Turns, then the turns between two rows, first turn first; the first pair answered:
Piri (before -> after):
[-11  36   4  -3 -50 -23   6  -7  -2]  ->  [ -2   2 -33 -25 -17 -33   2  -8  35]
[ 3 -4 64  6 30 15 19 18 12]  ->  [  2 -12  55   7  25   9  30  15  30]
[ 21  -6  -5 -10   3   4   7  -7  22]  ->  [ 24   4   6 -14  12   9 -12  -1  -5]
zila (before -> after):
[ 18  37 -15 -41  35   9 -30  17 -13]  ->  [-41 -13 -44  27 -35   3  -6  -8 -26]
[-26   3 -14  21 -40  10   6 -19  -1]  ->  [ 21  38   3 -24   0  17   2  -6  27]
[ -9  21   5  -4 -22  -4  -8  -8  -2]  ->  [ -4  25   8  -7 -18  -2  -5  -7   4]
Zivez (before -> after):
[37  7 20 -6 15 21 13  5  3]  ->  [39 -2 12 -4 19 24  8  3  3]
[  4  10 -14  29 -15  22  -1   8  -9]  ->  [  4   4 -22  24  -3  19 -14  10 -15]
[  6 -46 -10  50 -16  49 -21 -21 -34]  ->  [ -6 -31  -6  23  14  26 -51  -8 -67]
[-41  -9  14  22 -51 -21  33 -29   6]  ->  [-29 -49 -23  26 -35  -4  11 -37  15]
lik (before -> after):
[-20 -37   9  33  -4  10   3  -6 -13]  ->  [ 20 -14  21 -13  43  10   0  10  10]
[ -9 -28  35 -13  28   8  29  17 -25]  ->  [-18 -31  32  -4  14   8  30  14 -34]
[ -3 -29 -19  20  -5  34 -21 -10  15]  ->  [ 14  31  19 -26  18  11 -15   9  18]
[ 10  -9  11  -3  33  21 -14   2   6]  ->  [-13  19  31   3   6   2  -7   3 -19]
Then:
Each pair is 2 to 4 turns apart.
[-30  41 -14 -18 -36 -40  16 -13  13]  ->  [  8  32 -23 -47   7 -27  10  -6  42] => lik lik
[ -1  27   8  16 -39  27 -13   0 -28]  ->  [ 23  22 -11 -25 -11   3  19   8  46] => Piri lik
[-18 -35  34  14  14  -9  59   2   9]  ->  [-28 -32  38  33  -4   0  46  -4 -18] => Zivez Zivez Piri Piri
[  0  -1 -28 -10  -2  -9 -29  -8  -5]  ->  [ -2  31  -2 -15 -11 -20  -9  -1  -3] => lik Zivez
[38  3 19 24 -3 57 23  0 21]  ->  [-29  24  26  34 -41  11   6   1 -40] => Zivez lik zila
[-18 -21   0  -5 -23   2  -7 -18  19]  ->  [  5  -8  10 -10 -16  18 -10 -19  28] => zila Piri Piri Zivez
[-19 -28 -33  21 -17  28 -17  -8 -19]  ->  [  9  42  24 -11 -17  17  29   9  13] => Zivez Zivez Zivez zila
[-40   0   3  10 -13  -6  10  -2 -12]  ->  [-27 -23 -20  -5  12  -7   9  -1  13] => Piri lik lik lik
[-20  -8 -14 -18  20  -8   0   8   9]  ->  [-25 -12  -8  -4  16   2 -13   6 -17] => zila Piri lik
[  9   6 -33  12 -48   2   0 -20  25]  ->  [ 15  40  -5 -34   9 -15 -34   6 -13] => zila zila lik Zivez
[-10  21   4   1 -18 -19 -21 -31 -35]  ->  [ 20  42  23 -18  -6 -13   6 -25  -3] => lik lik Zivez
[ 15 -28  28  15  -2  38  36  12  20]  ->  [-27   9  48  -5   2  -2   8  26 -40] => Piri Zivez lik
[ 12  32 -30 -19  -7  -8   6  -5  40]  ->  [  0   3 -54 -19   9  -9 -23  -6  19] => lik lik Zivez
[ 22 -16 -32   3  32   8   0   5  -4]  ->  [-16   9 -13  13   7 -17   2   7 -42] => Zivez lik
[ 32 -10   5 -24  62   0  10  24  21]  ->  [-25 -33 -28   8   2 -38  42   6  37] => lik Piri Zivez
[  9  28  32  -2   4   4  14   8 -10]  ->  [25 10 24  3 14 25  7  4 -1] => lik lik Piri
[  9 -12  -4 -20  26  20 -31  10 -15]  ->  [-24 -17   4  15 -14  15 -19   3 -33] => Zivez lik
[ -6 -47  17  39   5  26  11  -4  -4]  ->  [ 23  -8  37 -10  43  12  17  15  20] => lik Piri Piri Piri
[-17  28   1 -24 -19 -33  35   4  36]  ->  [-51  10  -7  -2 -34 -41  19  -2   1] => zila zila
[-22  13  49  47 -36  17  19 -14 -17]  ->  [-20 -52  -8  19  36  13 -40 -11 -29] => Piri Piri zila Piri
[ -3  11  37   7 -18   1  14   7   0]  ->  [ 11 -35  -8   7   2  18 -15  -2   7] => Zivez Zivez
[  5  32  12  -4  26   2 -13  10 -18]  ->  [  6   0 -12  19  -3   6  28  -4  33] => Zivez Piri lik lik
[-20 -54 -15  -6  42 -10  13   7   6]  ->  [ -5 -27  17  -3  21  -5  55  11  35] => Piri Zivez Piri lik
[ -4  -3  11  52 -29   9  53 -12   0]  ->  [  2  61  35   9  -9 -15  23   4 -29] => Zivez zila lik
[ 18 -17  34  36  -2  37  25  -1  -5]  ->  [ 11 -26  15   8  38  22 -21   8 -37] => Zivez Zivez
[ 25   1   0 -34  40  10 -42  12  10]  ->  [ 29 -32 -26   0   6  29 -25  -8  41] => Zivez Piri Zivez Zivez
[-21 -11 -27  48 -49  22 -34 -33 -28]  ->  [  7  64   1 -52  18 -34 -34   3  -2] => lik lik Piri zila
[-15  -2 -18  19 -40  -6  24  -2  21]  ->  [ 15  -9 -31 -22  23  -3  -8  13  31] => lik Zivez
[ -6   4  -7   4   7   0 -42 -10 -24]  ->  [  0 -20 -15  18   6  14 -32 -15  -8] => Zivez lik
[ 10  -8  16  32 -37  25  21 -15  10]  ->  [  4  11  30  24 -29  22  -7 -10 -32] => zila lik
[  3  -6  31  38 -19  61 -11  -9  -1]  ->  [ 22 -10  22  19  -8  53  11  -7  44] => zila Piri
[ 33 -15 -11  -9  11  40 -12 -11  22]  ->  [-17 -40 -30  11 -11  13 -15 -17   0] => zila Zivez zila Zivez
[14 -7 22 14 -4 35 23 -7 22]  ->  [  0 -13   1  17 -20  20  27 -16  34] => lik Piri lik Zivez
[-34  14   4 -15  29 -43 -18   2 -16]  ->  [-15  -8 -12 -19  52 -30 -24   1   4] => lik lik
[ -1  -2 -44 -11   9  -6 -30 -17   3]  ->  [ -4  -8 -46  -5   1  -7 -28 -18   4] => zila zila zila
[-15 -28 -17  17  -9  14 -34  -2 -30]  ->  [ 14  25  25  -8 -14   1  32   8  33] => lik Zivez zila zila
[ 14 -26 -13  22   6  -2  13  -2  11]  ->  [ -4   0  18  24   3  -8   4   5 -30] => Piri Zivez lik Zivez
[  4   5 -23  24 -48   4 -12 -19  -3]  ->  [ 36  21 -17 -29  13  -1 -32   0   8] => lik Zivez
[-23  37 -45 -41  16 -38 -44 -16 -27]  ->  [-24  61  -8   2 -27  -6 -32 -23 -57] => lik lik Piri
[ 46  50  17 -14   7  16 -23   3  -6]  ->  [ 43  47  17  12 -23  29 -11  -7  -5] => Zivez lik zila
[ 10  -8  -2  -6  20  12 -12  -1 -23]  ->  [ -8   5   7  12 -20  -1  24  -9  -6] => lik Piri
[ 25 -10 -13 -25  29  -4  -2   7  25]  ->  [  7  35  33 -13   6  -7   2  12 -16] => Zivez Piri
[-28  15 -16  15 -54 -23  15 -14   2]  ->  [-23 -20 -54   4 -21 -18 -26 -17  -6] => Zivez Zivez
[-23   0  -5 -18 -16 -27 -20  12 -14]  ->  [ -4   0  -6 -35   5 -24 -21  16   2] => lik lik
[  3 -20  -5 -16  30   0   4  21  21]  ->  [-21  -1   5 -21  17 -26   3  24   1] => lik Piri Piri
[ 12 -61 -15  16  -7  19  14   0  33]  ->  [-11 -12  32  16  -6  13 -26  11 -61] => Zivez Piri
[ 12   7  11  48 -25  31  -8  -8 -37]  ->  [ 12  40  27  23 -13  16 -18   3 -46] => Zivez lik lik
[ -5 -49  11   8  34 -12  34  10  25]  ->  [ -6  -5  56   6  34  -5  23  21 -21] => Piri Zivez
[-31 -16 -35  -7 -40 -23  -1 -10  56]  ->  [ -9   7 -13 -46   2 -30   3   7  68] => Piri Zivez Zivez Piri
[  2  -4 -28   1 -12 -23  -8 -28  12]  ->  [ -2  28   5   1 -16 -22 -11 -20 -18] => lik Piri Zivez zila
[  9  33   1  16 -40   6  39 -15  -8]  ->  [ 19  47   1   0 -30   4  33 -12  -3] => lik lik Zivez lik
[-33 -44 -33  10  -2 -11  -8  -3  -2]  ->  [-42  -6   6  17 -32 -19  29   1   0] => Zivez Zivez Zivez
[  1 -18 -12  43  -6  33   9 -15  12]  ->  [ -3  -7  -9  44 -22  30   7 -16   6] => lik lik Zivez
[ 14  19   2 -27  15 -12   3   6  17]  ->  [ 20   8  -5 -15   1  -1  12  -1  32] => Zivez Zivez
[  8  -3   8 -30  51 -16 -56  24 -52]  ->  [ 35 -67 -17  38   2  46  -4  -7  16] => Piri lik
[ -2  42 -11 -18 -15 -45   1 -12   3]  ->  [-13  -7 -45  -1  -9 -35 -24 -21  -9] => lik Zivez
[-39   0  -6  16 -36 -49  12  -2 -16]  ->  [ 23 -13 -21   3 -14 -12  32  -8  57] => lik lik Zivez Zivez
[  2  15  -5 -22  17 -25 -12   7  -8]  ->  [ 12  32  17  -3  -7  -3  -8   3 -19] => lik zila Piri Piri
[-10 -14  14  25  -9   9  19   3  16]  ->  [-12   5  25  -5  22 -13   7  20   2] => Piri Zivez Zivez
[ 36  -1  -5 -37  33 -14 -31  -7  -7]  ->  [  7  22  25 -26  12 -31 -25  -3 -41] => Zivez zila zila zila
[ 43   0 -12 -10  42   1 -19 -10  29]  ->  [-31  10  10  27   1 -28 -23 -12 -43] => Zivez Zivez zila
[-16 -27  10   4  16   2 -18  -8 -39]  ->  [ -7 -38  -9 -15  23 -19  14  -6  16] => Zivez Piri Piri zila
[  6  66  45  -8 -23   0 -12  -1 -41]  ->  [ -4  41  17 -35  22 -19 -44   6 -55] => zila lik Zivez lik
